In the data rows, the value 128 means zero.
Some points, each followed by its number:
[104 163 135 114 192 126 237 162 130 116 119 135 123 136 122 128 192 119 142 122 131 141 127 136  85 111 117 165 160 100  94 121] 0
[112 134 108 138 147 145 139 105 131 156 119 101 147 110 137 155 118 125 104 129 103 149 145 116 124  91 133 137 162 125 118 117] 1
[156 125  98 137 171 127 153  82 153 123 105 151 148 135 133 122 105 118 153 108 148 105 140 161 147 147 100 146 129 143 152 127] 2
[138 139 255  96  77 156 106 129 122 145 255   0 116 163 192 255 172  98  78 127 145 134  96 113  22 191 172 183 154 255 116   0] 3
[154 146 106 118 144 137 125 142 117 131 145 149 113 136 116 115 104 138 124 131 120 115 150 145 132 124 145 135 111 135 125 128] 4
[ 94 112 145 161 152 131 134 160 121 130 134 139 133 119 131 135 149 132 108 134 110 135 123 124 119 138 164 116 138 135 179 164] 5
[123 140 112 126 151 135 138 131 128 128 129 141 144 102 141 176 170 121 126 141 108 153 139 133 139 150 107 130 115 121 142 138] 6
[141 212 118  98 143 144 135 110 128 140 134 158 148 143 157 149 121 113  94 119 123 177 177  63 128 160 116 170 182 116 116 106] 7
[104 109 118 135 151 129 142 155 134 121 135 135 117 135 110 106 133 129  96 137 126 101 134 131 123 130 158 131 125 107  99 139] 8
[145 129 152 114  87 106 102  95 224  51 195 125 141  45 122 152 108 192 184 147  80 136 120  85 121 143 121 168 129 160 129 121] 9
[130 159 108 115 144 136 133 130 120 120 114 140 152  89 158 185 162 150 130 144 120 152 133 113 129 136 108 120 113 117 124 141] 10
[103  87 124 159 128 120 126 144 100 163 125  88 115 131 116 108 116 127 153 119 115 110 125 117 119  82 122 124 148 119 110 127] 11
[ 91 115 140 153 148 132 141 144 127 127 131 138 133 118 133 138 162 122 125 139 112 119 129 133  83 137 127 126 105 115 158 163] 12
[121 132 110 136 135 151 127 114 155 147  86 152 147 131 127  90 113 152 157 107 177 105 164 163 150 131 114 134 105 158 168 127] 13
[120 135 107 128 120 133 128 128 153 132  88 148 130 133 114  91 162 129 125 151 118 152 138 136 133 130 158 143 145 109 106 130] 14
[131 139 118 123 117 139 117 121 151 152 117 149 108 137 125 125 164 136 130 128 114 147 135 137 124 126 153 132 149 133 105 113] 15
[150 172 142  83 127 155 125 152 102 177 162 135   0 128 160  88 191   0 156 109  85  65 117  65 255 114 142   0 134 163 129 148] 16
[122   0 108  65   0  99 132 160 173 145 159 110 140 255 109 255 104   0 127 111 117 105 123 122  64 158  98 207 108 220 117 102] 17
[111 115 114 157 137 131 111 139 124 185 118  96 121 130 115 107 109 128 141 142 114 101 148 125 112  24 110 114 179 127 126 122] 18
[117 118 107 137 142 124 134 160 128 117 137 136 110 143 131 142 126 140 100 146 105 144 121 113 126 126 146 124 104 128 128 128] 19
[128 158 114 119 146 146 147 103 134 131 123 137 140  79 194 192 166 128 123 163 135 147 146 126 113 185  91 124 175 103 111 131] 20
[101 105 139 144 139 129 146 156 140 139 155 144 128 111 142 129 137 111 111 133 116 128  68 116 145 145 133  63 129 132 170 140] 21
[118 146 118 129 117 137 116 124 132 146 117 144 117 132 112 101 124 109 108 134 114 139 131 123 154 130 131 106 105 139 134 130] 22
[165 255 107  90 177 118 123 143 123 119 169 146  52 255   0 113  75 137 132 148 113 115 193 147 135 110  59 127 116 116  87 161] 23
[108 104 130 150  93 101 106 124 162 151 104 116 141 103 139 138 134 156 154  96 112 112 106  82 133  91 167  93 144 123  99 122] 24
[115 116 121 130 134 125 128 155 135 119 132 135 125 131 127 121 135 132 101 135 108 124 124 132 120 136 154 118 113 116 119 136] 25
[135 131 114  72  21   0   0 151 121 134 156  88 138 122  94 149 165 168 115 134 161 131 153 116 119 111 122 132 163 142 109 116] 26
[119 128 117 131 146 152 135  88 120 127 125 138 121 127 130 132 105 129 122 128 134 153 120 123 142 146  78 110 114 117 118 132] 27
[130 124 117 132 119 147 120 113 120 140 123 149 129 134 123 111 101 148 129 119 124 102 140 140 160 149 114 121 108 146 139 124] 28
[166 134 143 109 111  70 120 150 130  52 133 120 141 100 151 157 119 128 105 131 115 136 110  95 127 102 175 127 122 149  82  83] 29
[102 101 120 149 156 118 149 126 119 131 131 140 131 121 127 135 149 121 112 149 111 115 140 134 152 137 138  99 137 145 164 152] 30
[104 116 123 143 143 127 132 156 130 111 137 136 118 125 134 134 121 187 115 128 118 113 127 144 145 137 132 104 107 101 152 126] 31
[113 123 119 136 133 146 130 113 155 149 107 154 131 137 118 108 111 138 110 133 112 124 142 143 147 134 148 135 110 124 135 138] 32
[ 82 115 133 155 157 120 146 140 127 116 106 142 139 120 132 145 103 123 113 125 121  83 128 132 159 124 122 126 148 141 159 179] 33
[107 143 106 135 129 126 144 136 111 169 116  69 151 139 152 107  95  96 149 118 109 116 139 114  99  90 111 138 201 105 113 121] 34
[126 120 110 132 144 142 134 103 142 156  99 159 122 121 121 110 166 122 118 144 116 151 149 134 143 152 111 114 122 141 166 136] 35
[255 174 147   0   4  41 123 123 130  30   0  25 138 138 137 120 122 153  96  67 110 118 124  14  81  35  88   0 255 165 115 106] 36
[169 156 126  68 124 142  99 134 151  87 147 148  89 100 133 150 205 190 120 183  59 159 198 131 164 136 112 139 154 130  85 109] 37
[160 137 111 109  83 113 120 127  61 124 168 101 119 152 126 136 120 255 185 109 191 101 133 133  96 132 101 130  90 167 145  67] 38
[121 104  93 163 145 142 142 101 154 133 104 120 116 138 117 109 132 123 155 116 182 117 140 129 125 132 119 156 119 135 149 141] 39
[113  39 114 146 146  74 159 134 115 125 117 132 125  66 171 152 133  99 183  28 143 127 137  88 118 145 128 160 141  94 142 183] 40
[117 113  85 146 134 144 133 112 152 148 108 104 141 118 137 134 136 136 159 110 164 114 135 131 132 122 122 138 112 143 141 126] 41
[124 125 103 130 123 137 134 123 125 132 129 140 131 159 128  87 109 145 107 134 109 128 131 131 166 145 135 143 116 121 121 138] 42
[101 122 170 171 127 137 113 143 140 136 145 127 136  23 192 187 152 163 150  79 124 125 119  77 134  53  98 122 121 161 171 135] 43
[115 160 135 136 140 139 157 110 132 135 168 138 100 156 169 119  73 108 126 123 141 168 105 119 132 158  95 128 129  23  56 140] 44
[134 158 127 121 142 137 128 182 135 155 141 178   0 141  87  26 122 255  54 144 118 255 102 121 128 135 120 250  85  92 125 106] 45
[134 129 118 130 130 132 120 123 121 143 130 138 106 141 123 114 139 116  94 131 119 169 117 129 198 136 128 105 121 135 128 122] 46
[110 134 143 137 127 151 131 113 125 163 109 163 124 127 128 123 150 130 114 136 109 130 138 134 113 139 168 108 118 142 154 132] 47
[115 100 126 142 153 131 152 105 153 109 110 139 126 131 144 119  89  77 134 143 230 129 112 171 134 137 117 153 118 133 175 139] 48
[133 128 108 129 122 144 124 116 120 133 125 146 129 135 125 115 113 136 122 125 112 112 124 140 155 138 142  98 103 134 135 115] 49
[107 123 120 139 142 128 133 154 135 118 123 131 135 128 136 114 136 130 105 135 114 125 126 133 127 136 166 121 106 110 121 149] 50
[110  99 125 147 120 130 130 145 128 162 136  77 132 151 135 122  94 131 151 121 118 106 134 144 120  53 113  89 176 121 126 114] 51
[114 125 121 137 126 149 130 116 150 154 113 160 127 133 121 102 115 132 108 133 114 117 145 140 140 134 147 137 106 126 128 137] 52
[ 97  82 123 162 156 123 226 138 131 106 121 138  94 122 134 142 114 144 136 111 117 133 133 139 136 139 125 125 152 151 170 174] 53
[172 145 129 127 128 128 105 236 114 115 104 141 139 136 103 139 154  97 138 151 113 134 159 129 164 129 177 114  31 134 118 121] 54
[148 157 126 109  96  58  46 157 104   0 105 132 219 132 237  93 139 165 107 108  78  21 156 173 195 121 108 151 107 144  86   0] 55
[218 125 115 102 125 132 100 175 104 111 149 113 152 184   0 137  87   3 159 149 134 139 109  95 104 115 134 130 145 107 139 129] 56
[147 142 113 110 109 130 106 125 115 137 134 105 124 110 132 138 101 129 154 111 191 117 127 140 116 142 113 178 100 197 151  93] 57
[136  87 140  58 131  76   0 131 125   0 181  13 255 142 191 143 132 118 120 131 225  98 255 255 135 119 102   0 225  84 106 126] 58
[111 116 110 130 147 134 124 172 126 113 123 132 130 129 123 122 139 115 112 135 110 145 121 128 126 137 152 139 121 107 115 145] 59
[110 131 143 139 130 148 133 115 108 140 120 154 126 124 129 129 157 128 122 140 128 157 116 125 117 142 173 117 110 136 146 136] 60
[117 168 144 120 141 113 139 176 122  85  57 125 154 104 143 128 145 179 137 226 101 111 124 172 123 101 121 109 142 152 122 129] 61
[255 107 144 112  74  36 170 168 132 128 167 122   0 212 124 137 127 119 165 132  74 133 181  46 130   0 151 144 126 142  80 113] 62
[113 122 118 140 118 145 132 120 122 133 129 147 129 155 127  85 101 127 131 126 122 103 127 139 144 145 116 120 106 131 138 142] 63
[128 127 118 130 126 151 130 115 163   0 170  78 134 131 127 127 113 127 161 127 142 141 110 104 131 117 142 147 162  79 102 136] 64
[131 116  87 152 150 144 125 100 155 141  99 116 127 125 100 131 134 118 149  87 183 116 144 133 128 118 119 137 118 155 157 125] 65
[118 108  99 148 141 145 135 111 145 141  99 110 131 113 129 141 135 124 156  93 175 116 137 124 129 120 121 135 109 142 131 125] 66
[ 99 149 182 145 152 135 142 129 176 131 105 156 140 113 129 129 189 121 149 185 123 153 126 127  97 135  96 148 141  79 103 145] 67
[112 131 124 130 151 133 142 130 119 128 148 137 124 131 120 113 173 125 134 150 113 143 126 129  81 133 129 137 114 115 113 143] 68
[168 153  86 116 162 141 130 111 157 122 110 167 160 134  99  97 105 178 143 110 145 127 135 160 133 156  80 125 119 138 161 127] 69
[148  97 103   0 125 134 118 180 144 132 128 123 112 255 153 139 129 152  63  92 217 154 119   0  21 159 115 160 190 168 143   0] 70
[ 95 162 255 170 129 126 107 145 134 133 114 121 113 131 240 125 128 117  49 122 109 179  32   8 109  42   0 173 193 124 112 102] 71
[111  89 116 158 139 138 138 128  93 142 131  89 130 118 134 134 124 130 163 114 111 143 123 114 129 107 139 133 110 130 145 134] 72
[128 129 120 124 118 138 128 125 133 149 114 153 119 133 111 111 125 118 105 131 116 139 120 145 148 132 132 112 112 168 144 137] 73
[119 116 117 140 143 126 120 166 131 122 123 133 126 113 122 131 148 130 108 133 117 129 125 126 131 136 158 128 109 105 114 140] 74
[131 128 105 129 161 122 147 127 107 135 128 152 121 140 120 106 167 139 124 146 104 137 159 134 161 130 131 124 113 137 148 137] 75
[162 154 126 112 131 126  98 139 106 120 126 160 147 125 117 140 121 124  90 145 110 106 135 168  73 122  50 101 101 158 141 113] 76
[162 166 123 100  89 142 121 133 149 116 255 155  66 142  57 137 105 131  59 131 119 113 143 255 134 124 174 108 162 166 132 102] 77
[232 179 115  82 124  68 115 190   0  91 141 139 141 255   0 115 141 142  87  14 136  78 221 246 132 164 128 139 119 168 118 132] 78
[156 197 143  87  70  60  94 122 105  73 108  97 127 106 152 168 129 169  75 201 117 138 131 118 110 149 124 171 138 123 123 100] 79
[113 138 244 158 127 127 129 133 151 135  99 123 147 142 139 177 116 114 128 120 123 108 108 125  95  91  97 127 149 124  92 117] 80
[111 129 135 139 131 147 134 116 114 156 112 159 119 125 127 126 142 132 111 132 113 143 135 129 112 140 170 118 117 139 154 130] 81
[129 132 120 128 118 147 130 113 112 133 123 152 133 138 121 111 103 127 142 126 128 112 135 137 160 134 126 119 105 141 137 120] 82
[123 116 119 136 125 146 125 113 154 148 100 157 136 131 123  96 109 145 138 116 137 102 168 165 147 142 119 131 107 134 152 141] 83
[117  86 207 148  90 109 117 152 155 135  79 108 142 110 127 137 116 126 143 112 110 153  61 127 131 125 142 119 131 117  95 144] 84
[116 110 127 148 124 113 110 157  83 102 149  86 115 142 122 113 118 134 161 125 110 148 110 119 116 103 130 138 120 124 113 129] 85
[202 129 204 102 175 127 121 255 159  53 255 135   0 179 133 129 129  32  42 136 110  99   0 186 119 255 172 153 244 194 134   0] 86
[108 136 139 130 113 155 126  95  90  77 145  94 142 113 142 139 124 127 158 116 137 163  91 112 124 128 125 129 158  96 108 128] 87
[136 131 121 126 116 147 123 116 119 142 117 145 118 133 119 119 110 144 117 124 123 102 137 142 152 135 141 118 107 149 134 128] 88
[139 187 123 109 135 189 130  70 120 136 123 147 145 101 134 185 142 159 109 145 139 148 133 107 102 173  99 127 150 141 113 109] 89
[146 102  92 133 155 102 173 112 116 127 153 140 126 155 117  60 135 123 103 134 143  93 158 181 117 143 167 142 102 121 134 145] 90
[121 121 119 136 121 143 128 119 121 134 124 142 127 142 112 104 103 127 142 111 122 110 127 133 146 147 110 116 109 136 127 146] 91
[102 120 138 146 135 143 135 121 119 148 118 152 119 137 122 114 159 128 121 141 125 156 120 125 110 144 158 122 111 125 152 145] 92
[128 107 112 145 133 140 137 123  95 116 132 109 132 119 137 137 124 126 102 134 123 158 116 109 115 109 136 127 122 153 157 127] 93
[172 121 122 118 161 121 159 112 121 125 153 133 123 139 113 107 125 128 106 128 164  88 163 199 100 138 155 139 108 147 145 116] 94
[109 113 136 161 159 135 137 205 116 126 128 144 114 158 130 122 121 108 105 122 122 135 100 129 150 137 132  94 145 126 178 140] 95
[127 154 112 116 143 138 147 125 136 124 136 139 138  96 164 192 167 119 129 146 122 154 136 118 126 158 109 125 112 124 113 132] 96
[130 140 111 123 140 143 134  99 143 158 111 153 130 121 140 131 169 118 129 139 129 140 140 121 138 142  86 130 109 141 144 132] 97
[158 136 146  21  35   0   0 136 255  79 255 138  99 125 138  86 114 170 120 168 195  98  55 133 118 118 121  72  89  98 122 107] 98
[110 123 116 145 154 131 138 161 140 130 139 136 116 129 124 111 132 125  99 137 122 110 133 140 119 122 145 130 127 110 105 143] 99
[136 130 117 126 136 154 122 107 124 142 121 154 125 138 114 125 111 145 145  92 105 121 139 149 136 144 129 115 110 142 156 120] 100
[125 129 114 130 123 146 127 114 120 128 136 143 132 133 116 112 114 131 147 115 118 120 123 138 154 142 116 124 105 148 134 138] 101
[136 139 112 116 128 148 128 120 141 149 115 141 115 137 120 111 158 124 121 129 111 131 139 139 125 139 159 123 136 135  97 116] 102
[122 150 255 153 130 141 132 127 150 127 108 117 134 102 123 149 163 131 118 129 108 109 129 116 116 106 106 127 160 115  98 131] 103
[145 162 115  62  82  24 133 132 119  32 139 117 255   0 255 157 111  63 147 119 213 134 143 142 151 101 104 140 118 109 154 110] 104
[130 130 122 127 120 143 125 117 123 144 121 152 122 129 126 109 109 130 121 118 111 116 126 151 155 146 132 121 106 132 133 114] 105
[ 97 113 127 146 145 131 135 173 127 128 133 138 114 133 127 120 115 117 108 124 111 130 135 132 141 143 136 106 116 116 146 148] 106
[116 122 128 135 158 132 150 105 130 125 131 138 140 121 138 139 104 129 110 129 109 118 131 132 152 143  98 119 103 125 138 141] 107
[122 137 160 136  73 134 114  99 142  77 165 106 129 123 137 131 113 130 161 135 148 135  67 122 117 113 136 139 189   0 102 145] 108
[ 97 125 151 142 146 131 124 175 133 122 118 141 139 110 149 155 142 129  97 146 122 158 113 123  89 145 131 110 106 130 163 149] 109
[126 132 130 133 143 128 139 171 178 122 150 133 116 132 107 134  90 117 135 132 128 158 135 128  95  92 114 134 130 125  92 123] 110
[113 115 119 146 139 150 138 104   0 137 142  59 143 116 135 162 142 127 147 100 113 160 115 111 131 110 125 155 130 111 107 150] 111
[100 101 146 159 127 131 126 137 119 149 121  96 123 124 147 128  90 134 140 124 110 119 133 128 112  83 116 105 136 127 108 130] 112
[125 135 120 132 121 140 118 129 120 143 112 145 109 129 118 106 125 137 105 126 124 143 113 127 152 141 130 118 120 131 145 134] 113
[137 125 135 110 128 130 122 159 108 123 127 134 115 102 126 125 137 111 119 153 106 127 128 110  98 128 137 116 145 127 104  97] 114
[108 132 172 142 103 121 119 133 132 141 117 115 144 105 134 146 121 120 152 121 106 144  82 114 121 106 134 122 146 127 110 124] 115
[132 149 121 122 140 152 131  83 135 162 104 160 139 113 144 151 161 139 126 135 124 161 145 120 133 144  80 101 111 154 154 115] 116
[255  82 128 119 136 123 104 137 149 136  96 139 164 115 161  92 128 156 159 140 213 113 138 197 120  99 148 123 124 219 105 112] 117
[ 89 102 138 165 134 133 133 141 119 168 125  90 125 145 123 104 116 131 159 124 144  96 137 128 117  56 122 112 133 129 108 119] 118
[109 102 113 145 161 121 148 127 114 129 128 150 134 120 131 132 163 127 120 149 110 120 134 132 151 141 141 106 132 146 160 139] 119
[109 117 121 149 141 147 138 103  71 156 133  71 130 119 136 132 137 129 149  99 103 129 130 114 131  98 131 157 131 114 108 136] 120
[113 119 112 136 139 129 134 174 134 119 132 133 115 124 124 124 134 124 105 133 117 122 122 124 123 135 155 109 105 119 114 134] 121
[116 129 112 136 126 135 130 134 137 148 106 147 113 151 116  89 129 130  99 128 109 141 127 133 150 141 134 131 113 130 117 141] 122
[131 138 110 132 136 123 135 138 120 136 136 147 107 140 124 101  99 146 140 123 132 173 126 129  91 127 126 157 135 136 117 137] 123
[133 137 118 126 118 144 130 117 115 128 135 144 130 127 123 115 110 127 117 116 112 122 130 138 157 152 133 107 112 140 128 128] 124
[128 132 106 127 123 142 109 132 156 129 120 145 146 128 122 106 172  91 120 136 112 143 132 140 136 138 140 126 146 106  96 125] 125
[112 111 109 138 145 136 136 157 130 123 135 133 116 130 110 110 135 137  96 144 114 113 125 142 128 127 152 123 116 110 108 150] 126
[108 152 151 133 143 136 135 123 137 157 112 156 133 123 126 149 168 120 131 142 129 154 129 130  80 130 120 131 134 127 110 124] 127
[103 121 141 143 128 143 131 121 128 152 112 148 125 129 122 121 113 124 108 126 132 155 118 129 109 131 146 129 108 121 124 138] 128
[107 113 118 136 155 133 136 157 138 121 131 132 127 140 109 110 142 124 108 139 119 113 134 136 116 128 145 121 122 109 106 155] 129
[ 98 125 140 158 153 139 132 165 134 136 125 142 139  99 153 159 116 134 103 140 111 131 128 112  98 140 129 120 137 129 169 165] 130
[125  85  83 150 147 136 139 110 145 144  98 113 123 157 116 114 135 126 142 102 168 110 133 128 126 128 120 154 120 133 167 129] 131
[144 156 114  99 115 116 112 135 116 109 154  90 121 122 132 139 100 123 131  77 209  92 125 133 112 111 108 188 115 148 133 120] 132
[ 93 109 150 157 154 132 142 139 131 128 142 132 127 125 129 129 168 130 127 145 108 130 120 125  86 142 125 129 110 115 170 173] 133
[167 117 111 126 151 113 169 111 120 128 147 136 129 130 119 115 140 131 110 132 123  99 163 160 122 140 165 137 109 144 137 128] 134
[116 142 153 119  59 143 106  94 128   0 153  93 141  97 142 160 114 122 148 123 141 138  78 111 122 128 135 147 176  41 111 123] 135
[104 111 129 150 126 130 139 131 131 196 123 112 116 133 123 101 106 109 158 119 135 110 156 138 120  24 108 114 180 107 128 127] 136
New points follow, each followed by the numbers of its five nearest points above, looking only along the 8 directions in which the numbered points spread most, nearest first.
[117 125 146 143 113 133 121 125 124 122 125 124 144 120 128 121 132 147 166 110 108 108 124 122 116 118 134 125 151 117 120 125] 112 85 93 115 1
[105 158 192 144 166 127 155 122 243 118  66 161 137 113 142 149 198 116 170 182 142 142 126 123  48 128 110 122 139 104 103 137] 67 127 96 130 10
[ 97 117 155 154 148 142 144  94 133 129 146 131 126 142 118 103 184 120 142 159 161 137  81 130  72 148 132 143  90  99 126 176] 133 128 12 68 92
[161 156 107  32 140 165 141 107 117 133 111 136  70 174  61 123 139  81  28 128 135 230 169  74 124 149 124 137 124 121  89 134] 7 102 15 123 0
[114 117 121 134 131 147 133 114 109 145 119 154 129 134 120 113 106 132 147 114 125 160 130 128 114 135 152 128 117 121 111 135] 128 27 91 32 52
[125 127 118 131 148 147 148  83 124 154 108 154 132 121 138 142 156 130 128 136 131 159 126 113 165 144 126 106 122 154 161 126] 97 35 47 116 81
[109 126 184 158 108 118 112 126 138 137 110 115 137 108 147 146 129 129 152  98 110 129 110 101 118 115 128 105 124 138 106 128] 115 84 24 112 80
[134 154 120   0 118  45 185 116 125 162 173   0 127 239 172 134  48 255 162   0 110 148   0   0   0 255 138 199  61 132 131 123] 70 132 38 57 123
[ 73 138 247 152 136 155  96 176 124 144 188  96 138  66 202 195 117 255 127 209  99 255  37 126 108 124 189 166 155 160 124 255] 67 109 103 130 84
[ 88  94 122 173 152 136 146 123 135 160 114  97 128 121 138 134 138 129 149 100 138  95 135 122 126  93 134 122 122 142 157 134] 72 66 40 53 41
[122 139 221 162  87 136 115 141 196 130  66 121 141 113 160 160  97 148 126 125 116 112 118  98 111 115 132 129 174 137  90 144] 115 80 84 103 24
[136 175 125 107 119 118 128 153  92 111 129 146 123 127 129 127 180 111 136 164 114 118 136 142 114 132 167 133 121 127 101 125] 125 114 102 15 46
[105 111 116 148 155 104 190 112 188 125 111 143 100 161 117 119 150 131 175 104 255  98 138 244 225 128 118  93 135 141 146 133] 90 83 2 13 63
[154 171 126 104 117 118 116 148 122 130 157 137 126 125 142 127 152 128 131 156 129 116 142 149  96 131 160 143 125 133 117 114] 76 114 15 102 125
[131 134 115 118 109 147 130 114 124 140 126 139 104 120 105 126 111 161 122 150 121 131 124 129 145 141 120 118  98 154 124 121] 113 105 88 15 22
[133 130 115 135 134 152 145 108 125 157 112 152 128 128 109 115 112 119 142 112 132 106 143 155 139 135 124  94 109 157 159 123] 100 82 28 88 101
[ 91 104 149 168 136 135 131 135 133 148 114  98 124 126 126 122 109 129 150 123 123  96 137 127 115  64 107 107 126 127 110 125] 112 118 11 72 18
[123 110 111 145 139 141 138 119 105 137 128 104 137 117 138 141 121 127  91 138 101 133 132 119 120 101 141 118 109 147 142 121] 93 107 81 60 47
[126 129 119 127 145 151 147  85 118 129 131 145 128 124 125 127 108 127 115 128 139 144 120 117 133 147  82 109 109 127 124 132] 27 107 128 97 68
[171 139 138  89 122 132 127 128 102 110 127 159 124 141 151 128 169 112 127 129 118  99 168 158 140 132 103 118 107 177 154  92] 76 134 54 124 88
[122 111 206 134  93  86 116 133 148 133  72  79 170 121 181 128 105 131 165 106 135 150   0 113 148  82 149 135 124 100 128 135] 84 24 115 43 112
[106 123 176 144 102 119 119 132 140 135  98 123 133 122 138 137 122 130 157 118 117 110 122 111 116 112 135 121 119 129 118 129] 115 112 24 93 84
[110 117 154 153 139 141 141 110 100 122 128 115 125 126 125 121 106 123 158 129 107 131 117 118 137 134 113 131 145  85 102 146] 120 59 112 1 85
[121 126 130 135  97 129 102 122 115 122 121 127 139 112 113 145 137 130 157 118 115 114 134 122 111 117 133 121 143 133 113 118] 93 112 85 1 114
[158 154 113 106 102  92   0 135 127 139 124 125 165 160 117 119 117 128 115  64 113 103 141 135 121 139 150 112 135 145  85 112] 76 117 29 26 4
[106 111 132 155 124 123 128 143 103 134 125 105 141 124 142 130 101 124 137 123 114 142 125 115 110  90 118 120 122 127 115 132] 112 72 120 11 85
[181 112 119 124 155 113 164 109 123 124 170 135 131 145 115  99 116 135 110 129 147 101 172 192 100 137 154 136 114 141 139 127] 94 134 90 4 2
[252 180 104 125 147 123 153 255 106 105  95 126   0 255   0 122 168   0 149 255 255 114  60 243 156 255 134 130 115 176 114  88] 77 78 56 94 90
[157 129  76 130 147 136 144  71 208 132  96 140 129 132  92 116 134 132 173  76 136 144 152 164 138 129  69 154 124 164 154 134] 13 65 2 83 69
[ 94 116 122 160 137 136 129 142 139 185 120  98 141 153 110 104  99 137 133 124 156  95 174 141 125  45 121 135 151 122 115  94] 118 11 136 18 51
[113 143 102 135 142 150 138 102 128 153 116 104 140 115 143 148 120 126  95 138  96 113 168 128 128  77 136 146 169 132 122 112] 1 120 93 27 127
[104 116 123 148 142 147 144 103  66 156 138  79 141 113 137 146 141 131 145  86 103 135 124 114 125 104 128 154 122 119 107 142] 120 111 1 72 112
[112 123 139 136 130 157 129 100 104 113 127 109 125 123 129 129 111 124 156 124 121 156 106 109 131 134 109 124 126 118 107 133] 1 27 93 120 68
[109 118 142 134  96  92 122 120 150 130 108 100 163 125 123 148 152 144 146  71  93 115  99 101 126 126 143 111 134 136  95 102] 115 24 112 93 84
[187 137 123 104 136 137 134 125  87 112 131 153 132 120 127 119 177 130 138 184 114 105 151 149 154 143  88  85 108 162 145 117] 76 54 124 75 49
[128 121  96 133 144 140 155  87 168 134 110 144 124 131 129 118  91 114 142 136 117 117 133 143 152 135 103 129 115 140 168 126] 101 100 28 83 82
[117 123 129 146 119 124 107 133  95  89 125 105 137 113 136 139 125 135 164 107 118 135 118 112 110 107 107 132 146  96 104 128] 87 85 112 115 1
[113 233 105  89  36  66 190 170   0  97 146 254 170 144   0 202 164   0 144 177 175 101 145  60 176 136 144   0 255 115  99 185] 114 54 56 125 61
[144 158 116  82  90  72  80 125 104  95 137  98 135 120 142 139 191 117 140 162 113 115 147 132 130 124 125 163 124 155 119  93] 29 76 79 114 61
[115  98 111 156 144 137 137 129  93 148 128  94 132 124 130 135 118 133 159 120 107 123 126 120 119  97 136 130 108 123 125 134] 72 112 120 118 11
[120 142 107 129 133 146 143 107 128 147 117 101 149 112 151 158 118 115  91 147 105 151 144 106 134  87 131 145 180 131 131 113] 1 127 93 80 103
[171 124 133 111  90 127 121 111 172  63 148 102 116 120 136 123 151 125 112 150 141 101 145 149 139 128 133 151 106 147 115 107] 29 76 124 25 114
[236 177 108 139 135 124  88 154  33  99 112  44 135  18 145 103 111 255 160 141 219  98 121 128 143 132 105 255 112 139 143 105] 38 69 132 57 79
[132 151 122 111 146 206 134  73 119 134 168 133 123 125 137 133 106 118 106 135 144 129 112 115 113 139  95 110 149 104 101 138] 68 127 27 0 1
[122 117 127 145 124 148 134 108  80 136 131 102 128 129 138 126 106 145 183 127 138 148  93 116 129 125 123 144 129  95  95 143] 120 85 112 72 1
[130 148 122 115 143 165 144  60 118 122 157 147 137 120 136 129 112 123 114 129 146 139 115 111 125 146  83 125 162 100 100 160] 27 68 127 1 87
[129 136 110 125 144 169 121  56 124 125 145 144 113 115 123 130 105 166 109 136 155 128 135 126 131 146  80 129 161  54 103 161] 27 44 14 68 123
[138 109 111 140 139 137 145 134 106 100 141 113 131 111 132 151 129 138 108 123 119 155 125 118 116 120 140 127 123 155 157 129] 93 107 60 27 128
[100 140 169 143 150 125 141 127 166 139 102 152 115 132 135 129 186 145 143 157 134 144 126 124 102 125 111 131 155  89  94 158] 67 68 127 27 14
[ 89 141 110 155 147 127 136 145 137 121 157 157 143 105 253 145 147 150 154 104 140  71 107 138 133 166  34 159 148 142 150 212] 130 6 12 109 107
[124 109  98 138 149 142 150  61 117 136 121 146 122 133 120 118 153 128 112 139 111 132 134 134 151 150 157 123 119 139 157 135] 35 81 47 32 52
[124 101 114 137 121 127 124 141 112 178 147  82  77 129 153 120  82 143 143 119 112 110 129  98 122  68 120 138 176 110 123  97] 11 18 112 85 118
[ 93 111 194 170 134 134 135 140 119 148 119 102 128 124 126 126  96 127 130 131 106 122 126 119 113  84 107 111 121 123 114 128] 112 11 115 72 120
[128 145 124 127 146 145 147 102 135 126 125 133 138 132 127 132 109 121 152 126 153  87 157 149 133 147  90  95 113 130 144 134] 2 82 101 107 100
[130 131 106 121 131 138 135 127 135 143 112 139 122 142 123  81 154 121 114 134 125 141 132 123 126 148 165 148 146 122 115 133] 102 122 15 113 19
[165 255 134   0   0 168  50 130  58 215 177 166 165  29 100 113 129   9 101 234 121 156 152  77 110 167 106 151 131  83  82 133] 37 79 7 114 29
[122 136 116 126 151 134 161 126 126 131 124 148 146 106 160 179 168 126 131 156 110 138 146 121 145 156 115 120 112 138 140 146] 6 96 10 97 60
[155 170 123  40  77 135  82 139 120 104 172 150 132 181 107 149 116 139 110 141 115 118 129 132 129 126 138  58 190 138 105 160] 29 114 76 54 4
[119 138 103 131 141 151 134 101 125 154 113 104 145 107 139 156 116 118  97 134  88 141 146 113 133  89 135 146 171 126 125 106] 1 127 93 120 27
[142 236 120  95 118 150 108 120 116 101 133 117 142 111  76 151 142 145 128 178 134 137 124 117 166 121 129 206 154 124  86 151] 7 14 37 68 15
[112 101 142 160 111 133 122 120 129 165 104 106 132 103 112 129 130 128 159 111 126 149  17 113 129 131 127 132 121 109 109 134] 84 115 72 112 128
